In the rows, 128 means zero.
Each path below is one point turned by a fixed rotation once a step. After each direction that follows a path, write how fast that rotation turns it, in degrees each step (0 if it stays still).
Each turn is a multiple of 5 degrees from 10 to 175, or 0.
Each row of a path follows its step; steps can be skipped.

step 0: [125 117 135 137 140 134 124 115 121 138 128 139 111 125 137 118 116 131
 132 125 116 129 120 134 129 120 122 132 131 126 122 115 127 140 121 125
 120 119 134 128 144 121 128 128 132 131]
step 4: [119 124 124 134 129 125 121 131 133 119 129 134 128 140 124 131 119 127
 124 128 114 133 111 140 138 124 132 113 112 128 144 127 134 133 141 125
 130 137 121 130 133 123 140 116 126 125]
step 6: [115 135 119 130 130 129 128 122 127 136 128 131 115 120 131 124 125 135
 112 121 141 142 122 131 126 116 132 119 141 130 140 126 121 137 122 120
 131 133 145 125 140 129 132 128 114 127]
step 9: [136 122 133 139 135 135 124 127 112 119 126 125 125 116 118 130 128 131
 117 125 125 124 118 135 141 117 118 128 128 131 128 121 134 123 128 102
 125 128 132 138 141 132 119 129 124 128]
step 11: [126 125 124 137 129 136 126 135 121 128 124 137 125 144 130 123 132 131
 124 126 126 129 110 125 130 142 130 127 134 116 149 138 133 131 134 124
 122 144 126 134 120 136 118 135 116 121]
step 20: [125 120 145 121 130 135 121 118 124 131 135 134 118 139 135 121 122 125
 142 127 126 129 118 137 124 138 142 136 133 114 142 126 127 132 116 132
 120 129 124 132 137 143 129 123 128 131]
step 22: [130 117 119 128 121 133 125 139 124 119 132 125 130 124 118 130 129 120
 129 122 124 127 135 149 135 115 133 128 127 129 128 119 133 123 121 117
 123 140 127 134 144 140 141 112 121 126]
Speeds:
[127 125 125 124 131 131 127 131 131 133 125 125 128 131 130 130 130 126
 130 125 125 127 126 127 126 129 125 124 127 127 126 127 131 126 123 131
 124 124 130 130 128 127 127 129 131 128] : 20
[123 130 128 126 130 130 131 127 129 126 128 133 124 129 129 126 133 128
 129 129 125 131 125 122 124 129 128 131 130 130 128 127 126 130 127 130
 130 127 130 127 129 127 128 123 126 126] : 55
[130 126 126 128 129 128 128 127 126 124 130 126 124 130 124 128 129 129
 131 124 124 128 131 126 126 130 129 131 129 131 127 129 129 124 126 125
 127 129 126 130 128 135 124 130 129 125] : 170
[127 125 131 126 126 129 130 123 128 130 130 132 129 127 125 126 127 127
 123 128 126 133 127 132 127 129 129 127 129 132 128 132 129 125 126 130
 128 127 127 125 133 127 127 131 133 129] : 110

step 1: [127 129 122 123 133 130 126 137 127 131 113 139 135 110 137 130 114 133
 129 126 122 127 131 127 106 122 128 119 129 127 115 122 130 124 126 126
 140 109 137 132 125 138 130 114 141 118]
step 5: [118 113 132 127 126 133 122 132 134 128 128 144 118 129 131 135 123 128
 129 124 136 115 133 135 115 130 129 126 140 139 129 144 117 143 110 133
 112 132 126 138 137 139 124 137 128 126]
step 8: [139 128 122 119 130 126 128 135 135 124 133 128 129 138 120 137 140 144
 134 126 123 139 113 128 114 140 112 114 136 127 134 126 123 123 137 129
 133 138 121 130 128 147 135 128 122 114]
step 14: [122 136 120 116 133 123 125 137 133 125 117 138 125 121 137 127 118 129
 140 130 123 115 132 114 115 120 126 126 151 132 127 130 116 130 126 130
 134 124 130 123 113 134 137 124 149 130]
step 20: [136 126 127 135 129 129 117 134 127 115 130 134 114 111 133 123 123 128
 128 130 130 136 130 118 118 127 115 118 112 137 132 120 130 119 122 142
 128 126 132 136 119 108 127 111 126 115]
step 22: [121 131 136 128 133 142 125 136 121 128 137 137 132 126 117 119 137 131
 128 123 113 128 117 121 127 138 140 125 139 118 124 134 117 111 132 132
 140 125 133 131 107 137 123 138 141 132]
step 24: [140 133 129 123 132 130 127 124 144 129 125 157 123 133 116 133 140 129
 129 134 133 120 130 122 111 125 143 122 120 132 133 112 131 136 124 126
 119 139 128 131 137 134 129 130 119 131]
Speeds:
[127 126 122 127 127 133 127 128 122 128 131 131 128 130 129 129 127 128
 129 132 125 131 127 129 129 127 128 131 128 129 125 129 134 125 130 129
 129 124 130 126 129 126 125 127 132 128] : 115
[126 127 126 127 129 128 126 127 130 130 127 128 131 125 126 128 129 130
 124 123 129 131 124 132 125 130 124 133 131 129 130 131 127 127 126 127
 129 129 133 131 129 129 124 128 132 132] : 85
[127 129 128 124 129 129 125 133 132 129 126 124 128 126 131 123 128 130
 134 129 129 125 125 129 129 127 124 124 126 128 127 131 128 128 130 125
 128 129 129 127 129 125 125 125 131 123] : 55
[131 132 129 125 135 128 125 125 123 124 128 128 128 126 127 129 128 129
 124 126 126 128 128 127 134 130 127 125 129 129 129 131 125 129 129 126
 131 126 125 126 132 128 128 130 130 128] : 95
